Some points:
np.array([-56., 4., 17., 42., -65., 12., 17., 18., -36., 13., -17., -49., 22., 34., -32.,
          -26., -40., -14., -38., 38., -41., 9., 7., -1., 17., 13., -19., -1., 12., 54.,
          -47., -16.])
np.array([-17., 57., 62., -33., 17., 2., -34., 1., 3., 1., 48., -19., 10., -27., 24.,
          9., 6., -36., -65., -6., -44., -22., -25., 45., -69., -11., -4., 6., -15., -31.,
          -41., 55.])
np.array([-26., -42., -55., -18., 84., -15., 65., -15., 21., 20., -12., 5., 14., 3., 0.,
          9., 0., -5., 33., 0., -17., 14., 6., 32., 35., -28., -30., -10., -75., 31.,
          -14., 33.])
np.array([5., -8., 18., 37., -17., -49., -10., -22., 51., -22., 16., 9., 24., -7., 16.,
          48., -9., -7., 11., -51., -27., 0., 75., -50., -15., -50., -34., 48., 9., 20.,
          2., -30.])
np.array([65., 55., -37., 18., -16., 49., -33., 5., 34., -29., -1., -50., 21., -30., -30.,
          -30., -66., -9., 50., 16., 38., 12., 11., 3., 3., 16., -24., 19., -24., -21.,
          39., 2.])
np.array([-24., 29., -12., 12., 28., -52., -11., -17., -44., -20., -22., -18., -24., -32., 6.,
          -7., -4., -10., 14., -26., -21., -52., -32., 80., -47., -36., 10., -62., 45., -35.,
          23., 20.])
np.array([43., -27., -16., -32., -10., 28., 29., 50., -31., -8., 76., 34., 10., -33., 1.,
          -17., 0., -58., -39., -20., -36., 7., 23., 16., 33., -23., 36., -7., 30., -23.,
          55., -18.])
np.array([-21., 6., -10., -14., -60., -20., -20., 57., 63., 25., -20., 30., -13., -2., -32.,
          -17., 15., -32., 52., 61., -40., -2., 22., -7., -44., 21., -26., 21., 17., -8.,
          -8., -48.])
np.array([-20., 3., 5., 47., -11., -31., -14., 8., 13., 51., -16., 69., -10., 23., 3.,
          -32., -30., -48., -10., -33., 3., 30., 13., -3., -30., -22., -6., 45., 15., -72.,
          -60., 40.])
np.array([-32., 38., 24., 33., -58., -12., 54., -54., -3., 60., 19., 5., 44., 33., -1.,
          33., 28., -22., 14., 42., 30., 46., -15., -7., -17., 14., 20., -22., 23., -6.,
          63., 20.])
np.array([7., -17., -10., -38., 33., 15., -14., 4., -11., 3., -57., 45., 37., 3., 12.,
          34., -42., 35., -46., -10., 50., 32., 10., 37., -62., 55., 54., -8., -16., 21.,
          -14., -61.])
np.array([-8., 27., -11., 6., 36., -12., 16., 14., 78., 19., 37., -25., -53., 52., 1.,
          6., -43., 2., -27., -14., 6., 13., -73., -45., 19., 17., -7., 42., 72., 6.,
          13., -51.])
np.array([20., -42., -30., -9., -1., -35., -65., -15., 23., -30., 7., -22., 21., -34., -66.,
          -16., -39., 3., 1., 52., 71., -21., -3., 29., -2., 48., 46., -8., -41., 17.,
          20., 31.])
np.array([27., 7., -42., -36., -24., -15., 2., 4., -20., -23., -12., -19., -20., -3., 23.,
          26., 1., -11., 12., -15., 36., 10., -92., -53., -22., 15., 37., -59., -66., 22.,
          -32., -34.])
np.array([17., 14., 20., -38., 27., 8., -38., -10., 12., -3., 7., -51., 25., 43., -73.,
          -67., 19., -29., 23., -3., 47., 5., 24., 3., -1., 5., -31., -44., -12., -31.,
          4., -63.])
np.array([43., 31., -72., -35., -13., 10., 24., 39., -25., 57., 85., -14., 21., 9., -12.,
          -26., 28., 26., -38., -15., 7., -61., 44., -2., 11., -46., 26., 4., 65., 0.,
          3., 35.])
np.array([-11., -43., 59., 16., -20., -6., 15., 47., 12., 14., -48., -26., -11., -23., 65.,
          -32., -9., 59., -17., -17., 42., -2., -23., 3., -24., -16., -20., 40., -36., 5.,
          40., -9.])
np.array([-22., -33., 35., 41., 43., 42., -10., -20., -23., 15., 38., -20., 31., -27., 12.,
          -18., -5., -10., 69., -38., -36., 2., -43., 1., -24., -33., 44., 17., 51., -23.,
          -43., 6.])
np.array([-6., 20., 12., 52., 9., 4., 8., 108., -13., 5., 16., 60., 36., -9., -18.,
          41., 51., -44., -12., -62., 17., -36., 28., -9., 37., 14., 27., 20., 4., -12.,
          7., 9.])
np.array([16., -30., -61., 28., 28., 12., -5., -21., -21., 17., 18., -53., -30., 4., -10.,
          57., 51., 24., -6., 37., -32., 15., 20., 22., 38., 3., -32., 29., -18., -39.,
          -26., -20.])
np.array([-19., -15., 15., -4., -36., 26., -12., -34., -14., 56., -58., 29., 24., -54., -28.,
          -5., 30., 5., -33., -16., -12., 3., -43., -48., 33., 20., -38., -7., 31., 49.,
          27., 14.])
np.array([-35., -11., 6., -27., 16., 14., 6., 8., -42., -26., -26., -49., -30., 17., 34.,
          12., 28., 12., 24., 9., -8., 34., -9., -74., -10., 7., 28., 20., -23., 24.,
          78., 20.])
np.array([-33., -26., 21., 29., 33., 50., 28., -13., -41., -67., -10., 73., -41., -40., -10.,
          20., -9., 49., -12., 54., 11., -14., 31., -57., -27., -40., -17., -50., -42., 12.,
          25., 0.])
np.array([13., -22., 17., -11., -6., 62., 2., -18., 3., 7., -12., 40., -66., 37., 31.,
          39., 30., -20., 27., -31., 42., -27., 32., 45., 7., -16., -9., 17., -21., 60.,
          -17., 26.])
np.array([15., -32., -21., -20., -1., 2., 16., -30., -14., -7., 25., -10., -25., 59., 11.,
          4., -17., 40., 18., -31., -39., -53., 21., 35., 29., 100., -16., -7., -27., -51.,
          -27., 29.])
np.array([76., -7., 31., -4., 27., -76., -31., 15., 37., -23., 29., -4., -50., 18., 1.,
          21., 16., 26., 15., -5., -46., 69., 46., 1., 23., -13., -21., -55., 32., 18.,
          -11., 19.])
np.array([-48., 31., 31., -13., -41., 9., -28., -3., 35., -15., -5., -6., 3., 33., 20.,
          -15., -19., 80., 1., 5., -14., 22., -55., 9., 77., -77., 17., 0., 0., -25.,
          31., -8.])
np.array([34., 31., -4., 22., 30., 0., -19., -61., -66., 6., -55., 14., 24., -7., 49.,
          -43., 6., -3., 3., 71., -26., -25., -17., -20., 32., 25., 4., -10., -20., 47.,
          -14., -10.])
np.array([-4., 3., 7., -49., -30., -20., 63., -47., 19., -95., -52., 20., 7., -39., 5.,
          -9., 23., -3., -23., 8., 38., -7., 17., 14., -1., 39., -13., 22., 30., -11.,
          -77., 8.])
These points spread out most along one direction. Take the direction at right angles to it along which they spread out most. Go by this last direction. Where along it does each point below lie, from 0 to 99? 50 is the average, and the first point above lies past it. One standard deviation of the points above along it is 16.
np.array([-21., 6., -10., -14., -60., -20., -20., 57., 63., 25., -20., 30., -13., -2., -32.,
          -17., 15., -32., 52., 61., -40., -2., 22., -7., -44., 21., -26., 21., 17., -8.,
          -8., -48.]) 54
np.array([43., -27., -16., -32., -10., 28., 29., 50., -31., -8., 76., 34., 10., -33., 1.,
          -17., 0., -58., -39., -20., -36., 7., 23., 16., 33., -23., 36., -7., 30., -23.,
          55., -18.]) 42
np.array([-33., -26., 21., 29., 33., 50., 28., -13., -41., -67., -10., 73., -41., -40., -10.,
          20., -9., 49., -12., 54., 11., -14., 31., -57., -27., -40., -17., -50., -42., 12.,
          25., 0.]) 65
np.array([-24., 29., -12., 12., 28., -52., -11., -17., -44., -20., -22., -18., -24., -32., 6.,
          -7., -4., -10., 14., -26., -21., -52., -32., 80., -47., -36., 10., -62., 45., -35.,
          23., 20.]) 40
np.array([-6., 20., 12., 52., 9., 4., 8., 108., -13., 5., 16., 60., 36., -9., -18.,
          41., 51., -44., -12., -62., 17., -36., 28., -9., 37., 14., 27., 20., 4., -12.,
          7., 9.]) 56
np.array([-32., 38., 24., 33., -58., -12., 54., -54., -3., 60., 19., 5., 44., 33., -1.,
          33., 28., -22., 14., 42., 30., 46., -15., -7., -17., 14., 20., -22., 23., -6.,
          63., 20.]) 72
np.array([76., -7., 31., -4., 27., -76., -31., 15., 37., -23., 29., -4., -50., 18., 1.,
          21., 16., 26., 15., -5., -46., 69., 46., 1., 23., -13., -21., -55., 32., 18.,
          -11., 19.]) 38
np.array([-4., 3., 7., -49., -30., -20., 63., -47., 19., -95., -52., 20., 7., -39., 5.,
          -9., 23., -3., -23., 8., 38., -7., 17., 14., -1., 39., -13., 22., 30., -11.,
          -77., 8.]) 42
